Rotation paths and how fast each direction turns (degrees per step):
Each turn is a multiple of 5 degrees from 10 to 175, or 0.
Each row of a path follows its step; steps can be skipped.

step 3: [ -8 -23 -26 -21  32  24 -22  35  40   3   1 -16 -40  -2  17 -24  22 -36
  -1  14 -17  -6   8  27  37  10   1 -17   5  -8  33  -6 -51  -8 -20   2
  29  12  -9  25  20  27   4 -24  -6 -26  33   4  -1  -4   0  12 -38  40
  22  -1   6  -7  23  -4  14   1   2]
step 14: [ 50 -14 -30 -22 -15   5 -29   9  17  -4  -7  -1 -10 -22  61  -7  16   8
  25   8 -23   1 -17 -43  19  -7 -14  -4  24  -1  40 -14 -16   1 -16  24
   0   1   6  -4 -17 -30  41  -6 -17   0  -6  -4   2 -15  -6   2 -35  -4
 -28  36  32 -31  24  14  17   1  18]
step 15: [  7  -4   8 -31   9  29  14   3  13 -12  14 -17  20  16   0   9  39  22
 -11 -15  18   4 -25  12 -16  12 -21  21  45 -32   2  18  27  36   7  11
  20 -31  17  33  21 -26 -20  -4  20  -4  12  11 -45  13  20  22  13  35
   1  41   5  31  40   6  -3   4 -19]
step 17: [ 11  32  -1 -23  18  26   8  -6 -11 -25 -34  37  34  16  14  17  -5  16
  48  45  -7  -9  -2   4   6 -18   9 -15 -21  -8 -10  19  15 -21  -7 -14
  38  24  22  -1 -15  11  23  13 -20  21   5   8  -4 -43 -22 -26 -34  21
  20  37  29  -3  -5  -3   7 -12 -29]
step 18: [ 12  12  -7  14  21  -8  17  17  21  10  14   9  16  12 -13 -48 -24 -17
  31 -26   4  -9   8 -14 -29  -1 -30 -17 -18 -11  23 -23   6 -21 -11  -4
  26 -19  13  50 -42   4  -7   8  56  21  -1 -40 -20   8  34  -5  -1   6
 -24  11   7  24  36  -3  14  17 -15]
step 19: [  8 -31  13   5   6   8 -10  -9  25  -6  10 -22  21 -61 -24   5  24 -19
   5 -49 -25 -15  31  -1 -31   0 -24  14  -5  14  10  -7  18   8  16 -13
  14  26 -10  -9 -30 -26   3 -19 -35  13  44  47  -3 -23  25   0 -28  -5
  12 -17  19 -19   6   1   0  25  -7]
step 20: [ -2  15   4 -23   8   8   2 -34  -1 -37   1  15  29   6 -20 -39  17  42
 -21  18 -29  22  -7  -1  -5 -36 -28  -7   7  19  18   2  55  20  30  -7
   4 -49  -9  -4   1  26  19   4  -2 -17   0  14  10 -29 -21 -24  16 -39
 -12  36  13   2 -10 -13  -7   8  18]
Directions:
[ -3   4  -1   8 -10   1  -3  -5   4  -3   4  -4  -3  -5   4   7  -2  -3
  -1   3  -2   8  -7  -1 -12  -6   0  -4   2  -4   5   2  -6  -8  -9  -4
   6  -6   7   0  -8  -7  -6  -5   0  -3  -8  -7   9   4  -2   1  -2 -12
   5  -4   1  -7   6  -3  -3   8   0] | 155
[  7   0  -6   6   3   5  -7   1   4  -2  -2   4   5  -1  -3   0   0  10
  -8  11   1   7   0   2  -9   3   6   6  -1   6   4   4  -5  16  -9  -4
  -4   1   1  -3   2   3   6   6   8   1   1  -5  -4  -4  -3   5  -4   8
   3 -12  -2   2   2   7   0   7  -3] | 60
[  1  -7  -3   2 -12   6  -6  -1  -7   2  13  -8   5   1   4  -4  -3   2
  -5 -10   5   1  -5  -8   1  -4   3  -3 -10  -2  -2   6   1   3  -2  -3
   4   0  -8  -4   5  -6   7   0  -7  -5   2  -3  -7  -9   6  -1   0  -2
  -1   6  -4  11   3  -7   5   9  -2] | 80
[ -5   5   0  -3   8   9  12  -7   1   3   3  -8   8   0   3  -2   5   3
  -3   4   4   1   4   6   0  -2  -4   3  -4  -5  -1   4  -2   5  -3  -1
   6  -1   2   3   7   1  -2  -7   1  -3   4 -12   3   2   3 -14  13   6
   4   6   3  -8 -10   4   0   7   4] | 155
[  4   7 -11   1  -2   5   1   8  -8 -11 -10   0   0   8  -1  -1 -13   2
   2   3  -2   2  -1  -7   3  -3  -7  -3   3 -10 -12  -9  -7   0   8   1
   6   3  -5  -3   3   0  10  -6   3  -4  -3  -2  -1  -2   4  -4   0  -2
  -1 -10   4  -6   1   2  -5   2  -3] | 95
[  3   8  -7  -2   1  -1   1  -3   3   6   2 -12   0   4   4  -5  -1  -3
   5   9   7   3  -2  -4  -1   3   8   3   0   1   0   4   4  -5   2   0
  -3   6  -8   2 -10  11   9  -3  -2  11  -5  -8   6  -9  -1  12   6   3
   1   5   0  -7   6  -7   1  -7  -2] | 95
[ -2  -3  10   3   8   3   2  -5   1  -1   8  -6   3   7 -12   1  -5  -4
  -3  -2  -7  -2  -5   1   1   4   5  -1  -2   4  -5  -2   3  -7 -14  -5
   5   1  -1  -5   2   9   8  -6   6   2   6   1   2   0   3 -11 -11  -3
  -3  -1   4  -1  12   4  -3  -7   3] | 45

step 0: [ -5  14  32  16   4 -38  -5 -14 -25  20   6  22 -41  -7  27  -4 -21  19
 -23  25   2 -29 -11 -33 -32  16  25  -9   6 -20 -41   2  15  18  14  16
  48 -21 -29 -22  11   1  -2  32   8 -39 -11  20 -19  16  16  -3  28   3
 -23  -5  -2  44 -21   8 -12  15 -21]
step 2: [-11  -2 -10  34  10 -10   3  36   1  10  -5  -3   7 -29 -18  30  -7  -1
  33  20  24  14  -7 -14   7 -42  26  27  31 -10  49 -51 -10  -1 -20 -25
  -2  35 -44 -25  -2  -8  -2  -7   7 -11 -15  17 -20  20 -38  -2  -3   3
  21 -12 -37  22 -24  30  -2 -16 -16]
step 5: [  1 -21 -17  26  13  27  13  18 -15 -32  28  -8 -29  -7   0  22 -50 -21
 -21  17 -26  -2  21 -35  21  20  15  10  48 -45  -4   1  26   6   3  -8
  17  26 -39  -9  24  -9   8  20  -7  15  28   7 -31  38  18  18  21 -15
   8  17  -4 -13 -23   6  24  -2 -24]
step 7: [  0  18  10  33  12 -34  23  27   9 -15   9 -35  -4   0 -34  40  -6  11
 -20  30   7  -5 -22  18 -36 -46  39 -10  -8   6  21 -14   0 -15  15 -32
 -16 -26  26 -20 -16  26 -24 -35  11  22 -22 -17  -1   9   4  14  30 -19
  27  27 -23 -19   1 -28  17 -15 -10]
step 8: [ -2   6  32  10   4 -31  -1  -3  19   5  11  24 -24  24  -8  31 -48 -15
 -11  27   1 -31  -3 -57   6  -3   5  31 -11  -9 -19   8  61  10   0 -34
  -5  -8   2  -2 -14 -25  29 -17  16 -17  12 -18  24   9 -21 -30  -4  16
  33  34 -26  -1  -1  20  -7  -8 -30]
step 11: [-36  30   7  49 -21  20  12 -15  14  25  -2   9 -27 -23   7  14   0  16
  13  17 -36 -12   3 -16   4 -36  14 -34 -34  -7  36 -30  -7  29 -27 -16
  21 -10 -26 -20  17  -8  10 -26  21 -28 -13   0 -28  41 -11 -12  27  17
  15  20 -17  -4   5  22   5 -21 -34]
step 16: [  9   4  18  18  28  -8   5  20  -5 -20  29   9   3 -44   2  24 -17  12
 -37  48  -9  -5 -16 -16 -59   7   1  -5  12 -28  13 -67  31  38  -1 -13
 -12 -12  12   6  -1 -24 -23   8   3   4 -18   3   3  13 -29   2  48   3
  24  15 -13   6  20  -6  10  -2   2]
Directions:
[  8   4   4  -1 -11 -11  -2  -3  -6   5   2   1   8  -1  -1   7   0   5
   3  -6  -8   1  -4  -1  -2   4  -2  -7  -4   0   0 -10  13  -3  -5  -3
  -7   2   5   3  -5   6   2 -11 -11   0   3  -5   2  -3  -7   2   4   2
  -3  -3 -11  -3  -9  -1   2   4  -1] | 80
[ -5 -16   7  -6   0  -1   6  -1   3  -4  -3  -3   0   4  11   9   9   3
   5  10   1   0  -3  -2   2  -7  -6  10  -1   2  -1   2   1   1   5 -12
  -5   2   1  -3   2   7   0  -2  -4  -8   2   0   1  -8   7   1  -7   6
   5   0   0  -6  -7   3  -5   6   3] | 70
[  3   3   1  -2  -1   1  -8   1  -5   8   3   2   1  -1  14  -1   3   0
   5   2   2  12   2  -3  -7   8  -2  -5   7  -3  -1  -5  -6   5   3  -7
   2   4  -1   6  -9   8  -5  -1  11 -17  -1  -3  -2  -1  -3   2   3  -4
  -2  -4   6   6   3   3   0 -12   3] | 25
[-12   2   5  -5   1  12   1  -5  -3   0  -4  -1  14  -6   0  -2  -6   2
  -2   0  -4  -1  -5   3   3   0  -7 -10   0  -4  -3  -1   9   2  10  -1
   5  11  -4  -5  -5  -1  11   8  -1  -2  -3  -3   2  -2  -1  -1   4  -5
  11   0   6   1   2  -3   6   8   4] | 65
[  2   0   8  -1  -3   1   6   3 -12   2   5   4   3  -3   0   2   4  -3
   2   2  -1   2  -7  -3   2   5   6  -6   0  -2  -5   1  -7  -1  -5   2
  -5   2   2 -13  -1 -12 -12  -1  -1   7  -7  -8  -2 -17   8   3  -2   2
   0  10   4   5   3  -4  -5  -2   1] | 120
